Tutip: [-10.9  -8.3  -8.3 -10.8 -61.4 -10.8  -8.3]
Natob: [-12.0  23.2  -3.8 -17.8 -24.2  11.7  -5.0]
Sorif: [ 48.8  31.8 -75.4 -75.4 -75.4  31.8 -66.2]
Vinek: [ -5.6   7.5 -10.9 -75.5  27.0  -2.0  38.0]
all Tutip: [-10.8]
4 6
all Sorif: [-75.4]
3 4 5
all Tutip: [-8.3]
2 3 7
all Natob: [-17.8]
4

kam: [-26.8 -31.1 -20.1  15.8 -11.2  -3.9 -36.0 -17.9  12.2 -16.7 -10.1   7.0
 -15.0  16.3 -20.1  18.6 -23.1 -20.9  18.6   9.2  -9.5   1.4 -12.4   5.9
 -31.1   8.2  -5.9 -34.1 -31.1   0.0  18.6 -13.8   1.4 -18.2  -6.4  -0.9
 -31.1  -6.0  -9.3 -16.7  10.2   0.5  14.2 -10.5 -21.4   2.6 -18.8 -23.6
   0.6]
Vinek: [ 17.5 -20.1  31.1   6.8 -32.3 -15.2  42.4 -17.9 -26.7  -4.5 -13.9 -25.2
 -41.3  14.1  12.7  -9.2  17.6 -22.5   1.0   4.6   2.8 -39.9  10.2  24.9
  -8.0  -9.3 -28.8  31.0 -47.1   0.0  -6.4  82.3 -12.3 -33.8  -6.4  -4.5
 -38.5 -17.0  -4.5  28.8 -21.7  46.4   9.1  15.1 -29.6   2.6  17.5  21.4
 -11.9]
Kovi: [ 15.7  10.3   4.2  10.3  -0.5  -5.0  -4.3  -4.3  -6.1  -5.0   0.5   7.1
  -2.3   0.3  -4.9  -7.5  23.5  10.8  -5.6   0.7  -3.2  11.9  -5.7 -13.1
  -1.1  14.4  -0.2  12.8   0.2  10.6   5.8 -14.8  11.2  16.9   8.7   6.7
  21.1   1.7   5.7  -8.1   1.1   8.1  15.9   3.9  -0.6  -1.2  -4.1   4.2
  -5.0]
rado: [  1.2 -24.2  42.2   3.8   2.5  19.7   1.4   5.3 -23.2  27.1  28.9 -10.5
 -25.4  19.8  -3.1 -19.0  14.2  -3.7  14.2  26.7   9.5 -10.5 -10.2   5.7
   5.0   7.1 -28.3  17.1  -9.8 -11.5 -17.4  22.2   5.2  -0.6   6.7  -2.9
  31.9   7.6  12.0 -11.2   9.0  -1.0   8.2 -15.0 -14.2   1.0  -1.8   9.5
  17.2]
mekef: [ 17.5 -20.1  31.1   6.8 -32.3 -15.2  42.4 -15.4 -26.7 -25.3 -13.9 -25.2
 -41.3 -31.2  12.7 -27.1  17.6 -22.5   1.0   4.6   2.8 -39.9  10.2  24.9
  31.0  -9.3 -28.8  31.0 -47.1  31.0  -6.4  82.3 -12.3 -33.8  31.0  26.3
 -38.5 -17.0  -4.5  28.8 -21.7 -44.4   9.1  15.1 -29.6 -50.3  17.5  21.4
 -11.9]
all Kovi: [10.3]
2 4
all mekef: [12.7]
15
all kam: [-31.1]
2 25 29 37
all Vinek: [-4.5]
10 36 39

Pon: [41.8 -3.3 -3.3 39.9 -3.3 38.2 94.2 41.8]
puzub: [-18.2 -18.5   3.4  47.6 -36.1   6.0  76.7 -25.4]
Natob: [  9.0  27.3 -47.6  26.9  -8.7 -59.9  10.7  41.7]
all Pon: [41.8]
1 8
all Natob: [26.9]
4
all Pon: [-3.3]
2 3 5

Tutip: [-17.6  99.8 -86.0  16.7  12.3 -23.9  88.5]
Vinek: [ -6.2  12.4  12.4  -6.2  -6.2  -6.2 -23.8]
puzub: [ -6.2 -23.7 -20.9 -20.9  93.5 -23.8 -23.8]
ked: [ 21.2  22.7 -12.2  21.2  21.2 -12.2  21.2]
all ked: [21.2]
1 4 5 7
all Vinek: [12.4]
2 3
all Tutip: [-23.9]
6
all puzub: [-20.9]
3 4
all puzub: [-23.8]
6 7
all Vinek: [-6.2]
1 4 5 6
all puzub: [-23.7]
2

rado: [-77.7  40.5  -0.6  21.1]
Kovi: [21.0 21.0 21.0 39.8]
mekef: [21.1 40.5 20.9 48.5]
all Kovi: [21.0]
1 2 3
all rado: [-77.7]
1
all rado: [-0.6]
3
all rado: [40.5]
2

Pon: [ 27.8  27.7  -0.5  25.5  11.0  -5.3 -33.7  -2.1   6.5 -18.8   3.5  33.3
 -35.3  -2.9  -0.2   3.4   5.1 -35.1   3.5  29.7   7.6  -1.8  -2.1 -11.0
   3.6   2.5  30.5]
Natob: [-23.0   3.9  -0.8 -32.6   0.7  11.0  39.3  -3.7  -0.5  40.8   8.1 -46.1
  41.6  -5.1  -0.4  26.4 -10.4  48.6  -2.3 -47.7 -16.4  -0.8  -4.8   1.3
   0.4  -2.0 -38.3]
basu: [ 21.0 -19.4  -1.6  17.9  -2.0  -6.6 -41.9   3.4   0.6 -29.0  -0.8  39.3
 -36.7  -0.8  -1.0 -37.0  -8.3 -50.4  -0.1  29.9  24.9   1.7   1.6   1.8
   2.6  -0.1  40.6]
puzub: [  4.9   3.0  -1.9   7.0  -6.3   7.8  -9.9  -3.6  12.4   3.8  12.4 -16.8
  -4.7   0.4   3.8  -9.4 -13.2  -6.4   0.6   3.8  12.4   3.7  12.4   3.1
  30.4   4.4   3.8]
kam: [  9.8  18.8  -3.0   8.8  13.1  -1.0 -22.0   5.5   0.6 -14.6  -1.5 -11.3
  -8.4   0.2   1.3 -10.9   6.8 -12.4   2.5  -8.4   7.4   0.0  13.6   3.1
   5.9  -1.9   8.9]
Tutip: [  3.4 -23.6   2.6   8.1  -5.5   1.7   2.1  -3.3 -10.8  -5.5  -4.5   5.1
   0.3  -4.6  -6.2  11.9 -16.8   2.9  -4.8  -7.6 -15.7   0.3   3.5  -4.7
   4.2  -5.5   5.4]
Vinek: [  5.1   7.2   7.9   3.0   3.4  23.9  -6.9   2.8   6.0  -3.8  15.9  -2.2
  -9.4   6.7   0.9  71.7   8.5  -2.0   6.1   3.7 -92.1  15.3   3.5  17.9
   0.0   9.2   0.7]
Kovi: [  9.8  18.8   7.5   8.8  13.1  -1.0 -22.0   5.5   0.6 -14.6  -1.5 -11.3
  -8.4   0.2   1.3 -10.9   6.8 -12.4   2.5  -8.4   7.4   0.0  13.6   3.1
   5.9  -1.9  -4.4]
mekef: [ -2.1  12.7   7.8  -9.4   0.2  36.7  24.2   3.4   5.1  20.9   5.5 -13.0
  31.2  36.7   6.1 -26.5   5.6  28.5   7.5  -6.9  12.5   8.1   7.8   4.6
   9.2   5.8  -8.2]
Sorif: [ -7.7  13.0  -0.6  -5.8  18.5 -13.6   0.2  -1.7  -6.1   0.3  -7.5 -14.3
  -3.5  -4.0  -6.6 -11.2  15.0   1.2  -7.1 -17.1  14.9  -1.3  13.2  -2.1
  -7.4  -3.0  -9.1]
rado: [ -9.0   6.2   2.2 -11.1 -16.4  14.2  48.2  10.8  10.8   6.2  19.2 -24.4
  44.2   6.3   0.8   6.2 -19.3  52.5   7.4 -23.6   6.2  12.7  -9.7  11.9
   6.2  10.0  -9.0]
ked: [  3.2 -16.9  -4.6   2.7 -11.1  -2.4 -18.6  -2.7  -7.8 -16.2   1.9   8.6
 -28.6  -7.4  -0.3  21.4 -10.4 -17.0  -4.6  18.9  -9.9  -5.3  -2.9  -3.5
  -6.4  -5.8   8.8]
all rado: [6.2]
2 10 16 21 25
all rado: [7.4]
19
all Pon: [30.5]
27
all Tutip: [-5.5]
5 10 26
all mekef: [12.5]
21
all puzub: [12.4]
9 11 21 23

Kovi: [-94.0 -17.1 -94.0 -94.0 -94.0]
rado: [-67.5 -54.8  43.1 -34.3  19.4]
Natob: [-61.5  19.5  19.5  -3.3  76.7]
all Natob: [19.5]
2 3
all Kovi: [-94.0]
1 3 4 5
all Natob: [-61.5]
1
all rado: [-34.3]
4
all rado: [19.4]
5
all rado: [-67.5]
1

